One turn sends every row of this set to another row. A few are shown first. Where does it send the rows asked after them?
J_16: [  8  -1   5  32 -14  27 -26   0  26 -16  36  26  21  46   0 -34  15  -2
  21 -10  -6  14 -33  19  40 -15 -21  25   0  41   3  -7 -24 -27   1]
J_799: [-12   6  -1  -4 -13   4 -18   6   1  13 -10  37  34  58  -4  -6 -32 -38
  -6 -16   0 -19 -17 -10   7 -22 -28   3 -24  10 -31  -6  -3  -2  -6]
J_741: [-28  31  15   6  -1   7 -21   7   1  10  -9  26  30  32  15   0   4 -21
  22 -13  16  -3 -24  17   0  -2 -49  16  33  51 -28   0 -27 -37 -20]
J_998: [ -8   1  45 -29 -13  21 -39  -4  17  22 -11  32  19  31   2 -37  -6   0
 -14   4 -20  23 -16  23  27   3 -25   6  24   1  29  -3 -43 -36  19]
J_161: [ -5  27  26  14 -34  -6 -30  37  -1  56  17  27  21  52  -4 -12  -7 -11
  35 -13  -9 -25 -32 -16  43  -8  -4  14  -9  21   9   4  -7 -30 -23]
J_551: [ -8  17  -8  -3   6  20  -4  27  28  18  -6  44   9  40  24 -33  41  -8
  37  -3 -31  10  -5  10  67  -2   3  -4   5  11 -11 -34 -22 -40  -9]
J_576: [-14  18 -11 -15   6  24   6  23   7   7 -11  35  13  21  23 -32  46 -17
  29  -9 -23  23  -7  19  53   0   7   1   3   9   8 -25 -10 -31  -8]
J_66: [-23 -17  38 -25 -28  29 -12   8  12  36   2  48 -18   8  32   3   6  -8
  -4 -11   6  -1 -11  11  24 -11 -35 -26   1  28  -4 -28 -27  -7  26]
J_828: [ -1  22  -8  13   8  34 -14 -19  -5  -2  28  39  38  36  24 -22  -2 -24
   9  -7  -7  13 -10   5  65  23  -9   3  -7  49 -10  -1 -31 -43  19]
J_171: [  2   3  35 -47  -2  36 -41   5  15  24   2  48  17  39   7 -41  26 -25
  15 -18  -5  -1  -4   2   0 -11 -31 -11  42  29  35 -11 -32 -10  -8]
J_358: [ 17   9  23   0  -3   7  -7  -7 -19 -23 -31  47  17  48 -21 -21  20 -17
  12  16  13 -23 -17 -25  46 -12  -5 -12 -11  20  27  -3 -36 -28  -6]
J_778: [-27  10  49 -17 -32  20 -13   9   3  25  11  61   6  48  34  15  12  12
   6  -6  13  -4 -20 -10  24  24 -54 -18  -9  23  20  -1 -20  -7 -14]
J_709: [ 24  35  38 -39 -13  35  -1   7  -3  29  22  61  14  36   7  -1  28 -29
  31  18   1 -30  -9 -17  57  19 -33  -4  -7  21   3  14 -38 -13  -5]
J_684: [-13  -7   9   3 -17  -5 -30  12   3  30  -2  40  35  61 -12  -2 -30 -38
   9 -16 -11 -13 -38 -15  20 -23 -34  11 -21  23 -21 -14   0 -12 -19]
J_832: [ 26   8  22  -8 -21  19  -8  -5 -21  -4 -22  45  25  45 -22 -16  40 -22
  13  12  12 -27 -11 -37  50  -3 -23  -8  -2  20  18   3 -44 -17 -12]
J_341: [  2  30  13 -14 -14   6 -57  26  13  19 -24  48  48  10  18 -27 -12 -33
   2  21  10 -19  -4 -29  37 -11  -8 -22   8  35  23   4 -43 -21   2]
J_601: [ 13 -10  42 -22  -3  22 -61   8   1 -12   8  52  29  17  23 -41  -7 -16
   6   8  -3   1  -1 -34  34  15 -16 -21 -13  20  -3  -5 -41   5  -4]
J_6: [ -7  36  15  11 -11  20 -19  27  21  43   1  37   1  64  21 -25  -7  12
  31  19 -37 -10 -21  13  62  10 -26   9  -2  15  -4 -36 -27  -8  10]
J_528: [-20  24   7  34   7  22 -23   4  18  25   7  39  30   9   9 -26 -15 -22
  33 -31   5 -28  -6   4  35 -17 -28  11  13  42 -24 -28 -47  -7 -23]
J_433: [ -9 -17  24 -33 -23  18  -5   6  15  35 -10  34  -6   2  31  -3  -8 -15
   7 -17  12 -14 -13  29  18 -16 -25 -21  -3  24   0 -38 -29 -20  25]

J_171 moves to J_16
J_161 moves to J_778
Where do these go?
J_66 moves to J_551
J_998 moves to J_828
J_433 moves to J_576

